One vector is turned by the same rotation once a step. Each row is the vector after some number of steps, and that number follows the row.
The counts run from 0 to 286.
[-51 -13  19  -7  14 -43   9  26 -16  20  11  35  15  -9 -16  -3  10 -17
 -10  21   5   4   4  -8  -4  -1 -27   0 -19 -13  19 -38  26   5 -14 -20
   1 -19 -10   2  40   1 -18  21  -4  -3 -19 -29 -12 -38 -21] : 168
[-37 -21  26 -18   1 -23 -12  25 -34   0  31  17  25   5  41  11  16  11
   0  -4  16  -8   1  24   0 -17 -20   5  -1 -16 -18   1  33  -8   9  10
  -1   4 -45   6   6 -15  42  20  -4  -2 -14 -18  21  14   7] : 279
[-12  32  13  -1  14 -10 -27  -3  34  21  -6  13   0  18   7 -13  -3 -28
 -12  18 -23   9 -22  10 -51 -20  42  -4  24  -3  -7 -37 -12 -44  -9 -15
 -14 -12 -19 -21 -13  -7 -27 -16 -22 -10  -2  -8   9   0  21] : 240
[  5 -13  12  -2 -13 -18 -28  -8  24  37  47   9 -11   8   9 -12  35 -22
  16   9  -2 -39  -6 -30 -20  17  28  -1  25  -4  -8 -16  -6 -32  -5  -6
   8  10 -23 -14   4 -17  15 -39  -4 -30   4 -12   1   2 -30] : 36
[ 20  20  13 -31 -20   2  -4 -57  16  -7   3  -8 -19  12  18 -17 -19   2
  -5 -14  -4 -12  -8 -11 -16 -27  15  12  41  22  23  -1  -7  -6 -11  11
 -28   5 -43 -27 -17 -12 -19 -15 -18 -42  13   1 -11  28  22] : 90
[-28  17   7 -33  42   8 -12  10 -13 -10 -17  32   0  -1   4 -31  16  18
  15 -29 -20  20   1  10 -14   4 -22  32  -3   2  21  -7  26  21  -9 -27
 -42 -21   3  -8  28   1 -10   7 -21  17  26 -31  -3  25   1] : 48
[-42  -5  15 -24   3 -46  -3  15  -5   4  17   8  11   0   7  -9  11 -24
 -18  43  16 -23  -4   7  -8 -35 -17 -12   4  -2  12 -42  37 -18 -11  -9
  -9 -20 -43   0  15  -2  -4  38  -3  -5 -36 -32 -21 -12 -16] : 169
[ 39   1  36  17  15 -10  19 -11  -3 -11 -18  26 -22  -8 -44 -15   2 -13
  -6  21  20  -8  -2 -25  28   9 -26  23  18   0  13 -16 -20   6  -8  30
   3   1  -3 -18  40  22 -31  16   3 -37 -12   1 -14 -53 -14] : 17
[-24 -27  44   0  33  11 -24  20   0  13  45   4   6  -7  10 -33   1 -27
  21   2  30 -34  -8 -21  -3  32  -3   2  19  -2 -12 -15  33  -6 -24 -11
 -28   2  16   4  17   2  -9 -26  12  16   0 -35  21  -3 -29] : 101
[-18  -8 -10   8  23  -7   3  -6  20  38 -11 -48  -2  -8  16  -1 -39  11
 -24   7  23   9 -23  -2  -3  19 -12   7  18   2  20 -22 -19  -8 -42  -2
 -41  21  17  16 -11  28 -47 -18  -6   1 -13   8 -24  -5  14] : 165
[ -2  18  29 -24  11   8  21 -32 -46 -31 -27  23 -23 -15 -14 -27   5  -9
 -11   4  -3  -4  21   4  12 -35 -18  30   9  14  12  -3  11  29  19  24
  10 -27 -25 -14  31  -8 -21  52 -19 -19  -1 -11 -23  -9 -19] : 223
[ 55  -4  10  31   1  -8   3 -10  16  18  10 -14 -25  19 -11   5  -3  -1
  -8  20  15   7  -3  -3   7   3  23 -10  54  -3 -12  -8 -35 -38  -9  19
  17  21 -21   0 -18   6   0 -13   7 -36  -5  57   9 -11   7] : 216
[ 11  39 -26 -15  11 -28  22  -4 -20  -6 -39   0 -42 -14 -22  17 -10  27
  -5 -12 -39  36   6  11   3 -16 -27   6 -18  -4  23   4 -34  38   7   2
   4  14  -3 -21   0  13  -7  24  -5  -4  15  43 -15   4  13] : 68
[  8  -5  -2 -37 -21 -10 -33 -34   3 -14  19   6   7 -36  -3  -9  17 -21
 -11  31  -5 -30 -26 -13 -15 -14  13  -3  22 -24 -26 -52  -9 -27  -6  21
  -4  -2   2   5   1  -1 -14  29  23 -22 -22  -8 -26 -10  30] : 60
[ -6 -20  51 -16  13  15   4  -9  15 -20   5   0  18  -3   6   4 -35 -51
   9  21  24 -14   6 -12 -27 -36  -8   6  23  39   0  -8  21   2   9 -16
 -18 -28  -7 -19 -11  -1 -15   1  24  -1  16 -32  11  40   9] : 20
[-23  14  27  -5  11  23  13 -21 -23   2  -2  14 -35 -15 -17 -17  28 -32
  19  -7 -16  -3  33 -11 -12 -20  11   6   7  33   6  -5  13  34   5 -10
  28 -32 -20 -30  21 -39   6   1  -1  -6  37  10  -3  46 -32] : 22
[-27 -20  -2 -20 -24 -37 -11 -12 -41   5  15  15  -3   8  20  -5  28  32
   2 -24   7  -7  10  13  16 -15 -22  26  12 -16  -1  -1  17  -4   4  13
   6  20 -39   8  22 -31  20   7 -11 -41 -12 -10 -36   4  14] : 8
[-46 -23  32  -6  28   1  -7  37 -38 -13  21  38  26   4  13 -12  25  15
   4 -15  19  12  10  23   6   5 -37   4   5 -24 -19  -6  28  10   4  18
   1 -17 -27  20  31 -11   9  27  -2  -6  -7 -16  16 -13  -7] : 278
[-13 -54  13 -11 -10   4  -6 -24   8  27  42 -18   7 -15  18 -13  10 -33
   0  19  43 -39 -12 -31   6  17   6   6  21   6  -4 -28   8 -22 -28   1
  21   2   0  14  12 -11  -9 -24   8 -12 -30 -12 -22   4 -16] : 236
[  1   0 -25 -20  13   7   5 -39   7  -8 -13   8 -32 -44 -24 -14  -2 -13
   4  -8 -10   6  -6 -41   8  18  -4  27 -16  10  16 -15 -35  19 -19   1
  17  -7  43 -10  27  -4 -36  -1  -3  -8  21   4 -47  -7  -3] : 112
[  9  26  26   3  41  -8 -23  41  11  22 -27   5 -19  22  21  -2  -7 -15
   6  23 -19  25 -12  30 -19 -28  23   8  -4  17  -1   6 -12 -21   7 -32
   8   0  -7 -43  -8  19  12  -9 -31  26   1 -21  32  23  10] : 174
[-40 -44  26   9  -3 -39  -3  34  -7   3   9  -2  36   6  21  27 -27  17
 -17  19  40  -5 -15   8  18  14 -22   9 -20  -6   3  -1  -2 -26 -13  14
  -3  -7  14  23  14   5  -9  20 -41   4 -35 -35 -11 -29  -5] : 234
[-12  16  30 -27   1  13   3 -24 -21 -29 -26  15   2   9  19 -27  -7   7
 -13  -9  15  -1   9  19  -3 -58 -12  15  23  21   8  -2  18  11  11  32
 -11 -29 -33  -9   0   0 -21  51 -37 -13   1 -25  -4  16  19] : 224
[ 15  23  -6  10   3 -16  10   1 -13 -15   4   8 -50 -39 -42  10  -1   1
  14  11 -27 -16  14 -16   3  11  28 -14 -22  23   3   0 -27  18   0  -1
  30   4  47 -32   0   4   7  31 -15  18  12   0   4  10 -33] : 177
[  0  14 -29   6   4 -18 -15   1  -4  19  30  30 -22  12 -11 -23  42  40
  -9 -44 -22  19   4  12 -14  47  23  -5  18 -29  11 -16 -25  -3 -28  -7
  -9  -2 -12  13   6 -17  -4  -8 -22 -34  16  35 -17 -13  -1] : 187
[ -7  -5  26  -9   9  19 -23  -6  20 -31  28  31  -6 -16   3   0  20 -38
  31  -4 -26  -5   0 -12 -46  -2  28 -12  10  -3 -42 -26 -12  -5  17   5
  19  -1   6 -21 -11 -27  11  -4  13  -6  37   9  28  34  17] : 131
[-16   5   6 -18  21 -20   9  -1 -14  15   7  23  -8  19  11 -18  37  20
   2 -23  -3   9  -7  12   7  -9 -42  17  26 -36  12  -6  18  -1 -10  15
 -32   3 -59  10  28   8  -4   8   1 -31   4   6   7 -26   6] : 143
[ -8 -10  29   8   9   3  -4  -1  -2   2 -52 -15   8 -14   5   4 -39 -16
 -23  28  20  16 -15  16  12 -20  -6  38  -1   6 -12 -14 -37 -14   2  18
  19   5  21   0  12  28 -32   8  -5   2 -27 -14 -21 -12  48] : 84
[  6   8 -14 -30  12  -5 -21   8 -30  20  17  19 -16   9   7 -46  37  51
  13 -46  -8  -9   3  16  12   8  -3  26   7  -5  15  12  22   0 -14 -11
 -20   7 -13   0  29 -12  23   3 -28 -16  -2 -22 -23  25   4] : 253
[-31   1  -2 -20  54  17  17  15  -8 -15 -22  20  -4 -23  -6 -16 -10   0
   6 -11   4  31   0 -13   1   0 -37  17 -33   9  26   5   1  30  -7 -11
   6 -35  32  -5  26   8 -23  31 -16  32  14   0   2   7 -20] : 248
[-45   2  12   2  10 -16   5  21 -25  22   8  -4 -35   7  11  10   0  20
  16 -27  -6   4  29  13  -1  10  -1   9 -13  23  12  41   2  29  -1 -24
  18  14 -16 -33   8 -18  44 -28 -33  10  24   0   6  52 -23] : 228
[ 14  -1   3  -9  15 -39  26   5   8 -23   0  35  -5 -11 -13  28 -14 -13
   5  20  14  16  -5 -15   9 -28 -25  -2 -34  24  40   4 -18  10  11  -3
  38 -30   4 -27  13   4  -5  55 -30  14  -7   2  -4  -6 -30] : 43
[-34  -7  10  14 -28 -17   1  -2   9 -20  20   6  22  20  23  12 -31  16
 -27 -12   1  14  11  11 -33  -6  38 -21  15   9 -13   8 -16  -3  -3   1
  -4 -21 -18  -7 -35 -26  -3  -1 -37  -9  24  -4  11  35   6] : 160
[-43   2 -34 -48 -14 -12 -26 -24   5  15  29 -21  -5 -14  37 -12  11   0
  -5 -21 -22  -8  -9  -9 -35   2  21 -11  14 -11  -8 -27   1   8 -29 -16
 -13  11 -10  10 -23 -30   2  -8 -11  -3   3   7 -23  50  20] : 185
[ 29 -27   0 -17 -12 -33 -11  22  -3 -15  32 -16  -2 -26  -4  11 -14  -7
   1  41  22 -43 -20   3  11  -2  -6 -36  10 -15  -8 -21   8 -15  -5  13
  -9  18  17   1 -13  29   8  47  21  15 -28 -15   8  -6  -2] : 125
[ 26 -19   2   9  15 -17  34   5  -8 -12  28   1 -32  -7 -17  39 -23  24
  26 -18   7   7  12 -27  15  28 -28  -6  -5  15  26  19  -7  26  -4 -11
  -4  25  12 -16   7  23  18  -2  24   1  38  22  17  21 -34] : 272
[ 42   6  -8   3 -31 -14 -11 -25   5 -24  -4 -12  -7   6  -2   7 -37  43
 -12 -19  -6  12 -12   7   2   7  18  -2  27  13   6   6 -42 -10  -1  26
 -14  21  16 -17 -33  21  -7   6 -12 -23  16   7  -2  19  47] : 135
